In the rows, 128 means zero.
One turn moves each row of this set onto another row. After a few examples, where does it send each row asked below?
q829: [140 114 136 137 116 125 117 115 146 156 152 102 135 164 121 149 109 152
 151 144 155 121  84 138 116 129 149 156 137 149 134 117 163]
q537: [135 135 101 128 129 127 125 100 124 136 139 109 152 135 107 124 105 154
 149 113 132 105 115 109  97 133 150 109 176 180 154 133 127]
q965: [136 141 126 158 143 136 133 108 123 129 156 101 141 146 120 147 104 127
 159 139 172 106 114 117  86 134 138 138 146 142 119 152 135]
q381: [135  99 128 141 115 133 148  99 129 148 150 125 140 158 148 128 124 144
 151 121 162 127 111 132 111 140 136 122 144 139 124 128 156]
q170: [126 118 113 136 137 119 113 101 134 135 162 104 133 120 128 133 116 156
 176 110 145 108 114 124 119 147 129 139 150 146 159 164 136]
q998: [128 135 125 118 128 127 122 118 119 137 127  75 143 157 116 139  92 179
 150 155 153 126  90 107 107 124 153 163 149 156 146 103 133]
q660: [128 137 125 123 131 139 120 129 122 136 129  88 147 156 111 140  93 180
 153 156 161 129 100 111 106 125 150 162 142 150 153 101 131]
q651: [107 121 113 119 126 125 157  98 115 145 145 114 124 150 147 122 112 146
 161 115 124 121 112 104  98 156 119 115 153 138 145 127 142]
q217: [137 100 126 141 118 136 134 102 129 159 153 128 137 146 152 136 128 150
 153 114 162 119 113 127  98 136 139 124 147 136 125 124 155]
q348: [137 131  95 135 129 117 128  99 126 138 141 109 150 132 110 127  98 154
 138 119 131 108 115  98 106 128 151 111 176 179 147 137 133]
q596: [112 145 102  99 136 114 137 118 111 145 130  97 144 136 119 116 104 170
 148 131 140 118 103  98  86 145 118 131 154 150 153  99 130]
q808: [114 119 104 120 123 124 155  98 114 144 144 112 123 149 150 129 112 151
 158 110 125 122 116 100 105 144 129 117 168 127 155 123 143]
q594: [128 125 118 130 140 119 122 100 136 135 163  99 132 127 125 141 124 146
 177 107 154 104 116 126 111 144 129 135 157 145 157 164 142]
q900: [141 122 139 135 121 128 117 113 142 157 149  98 140 162 129 155 108 148
 152 148 159 114  89 139 110 137 155 154 140 145 134 112 166]
q114: [123 133 125 119 133 133 122 119 129 132 122  88 148 159 114 144  91 176
 160 153 158 117  91 105 101 125 147 162 144 150 153  96 132]
q752: [108 150 122 149 125 120 133 124 141 135 134 120 133 138 122 135 100 173
 154 135 131 107 107 112 119 134 148 159 175 168 145 116 104]
q341: [122 138 105 152 139  88 131 129 150 136 159  89 143 149 124 139  94 150
 140 149 162 102 114 130 120 134 132 153 155 163 130 107 132]
q702: [108 154 128 152 131 113 142 128 129 133 134 122 137 132 123 134  98 168
 150 134 133 105 107 110 122 132 145 164 170 162 138 124 110]
q477: [122 128 101 150 141  85 128 119 144 134 161  90 156 152 124 138  95 144
 136 145 165 104 112 130 121 139 134 152 145 156 134 113 128]
q41: [114 151 119 148 133 115 144 131 138 128 132 117 133 137 121 136  97 173
 154 132 130 103 112 110 120 127 149 152 178 168 145 120 111]
q894: [110 119 108 121 128 121 156 103 109 144 139 110 125 151 149 129 117 148
 161 106 130 121 113  97 111 155 123 123 163 131 148 124 138]
q295: [127 121 113 129 140 120 119  98 127 133 162  99 140 126 125 139 116 148
 179 102 152 111 114 130 115 151 121 139 155 150 158 158 143]
q386: [132 137 128 157 145 130 136 111 129 130 159  95 138 146 121 151 104 130
 157 136 185 104 122 122  94 130 133 141 151 146 118 141 141]
q67: [121 126  99 149 129  91 129 125 149 137 162  91 146 152 127 144  93 145
 134 149 162 105 108 129 117 129 130 152 155 161 125 108 127]
q92: [119 145 105 103 131 110 130 129 104 142 136  90 143 142 127 123  93 170
 148 130 131 118 105  95  85 147 122 131 153 152 155 102 129]
q28: [141 134 100 129 133 118 127 100 134 136 144 113 147 130 113 126 105 161
 152 109 135 104 119 101 100 131 146 109 178 177 153 137 131]
q29: [140  99 130 140 116 133 140 100 126 162 149 129 135 146 144 132 122 142
 152 118 157 117 114 124 109 134 134 120 146 139 116 122 152]
q191: [111 136 103 102 135 119 135 117 107 145 133  88 139 136 129 122  97 179
 153 132 130 122 109  94  88 143 123 134 147 156 149 105 123]
q140: [139  98 128 152 113 130 136  99 122 152 147 125 131 151 145 132 122 151
 156 123 163 126 115 127 108 135 133 121 155 139 121 119 160]
q331: [124 135 118 121 136 134 126 127 119 138 129  86 147 156 116 136  89 180
 152 151 164 118 100 117 108 123 152 168 146 148 149  94 138]
q383: [120 149 100 105 132 115 140 126 109 147 135  98 140 134 128 128  90 177
 148 128 127 120 106  97  88 145 122 137 155 151 150  99 135]
q957: [135 140 126 155 138 133 138 109 120 130 159  99 139 143 125 149 103 125
 163 140 178 110 117 121  97 129 125 144 155 141 113 142 138]
q491: [145 113 132 138 114 121 114 122 143 152 142  98 140 157 129 155 116 157
 158 152 152 117  84 139 109 129 147 151 138 151 130 113 160]
q318: [105 117 114 119 125 120 158 103 110 142 139 114 121 145 140 136 113 149
 152 110 130 124 113 109 107 156 117 118 166 132 148 125 148]
q652: [146 118 147 135 111 121 120 117 139 150 146 102 144 156 130 148 107 159
 147 146 161 124  85 140 114 134 149 156 139 151 126 116 158]

q383 goes to q217
q114 goes to q318
Now these:
q381 goes to q998
q702 goes to q170
q28 goes to q386
q894 goes to q829
q67 goes to q537

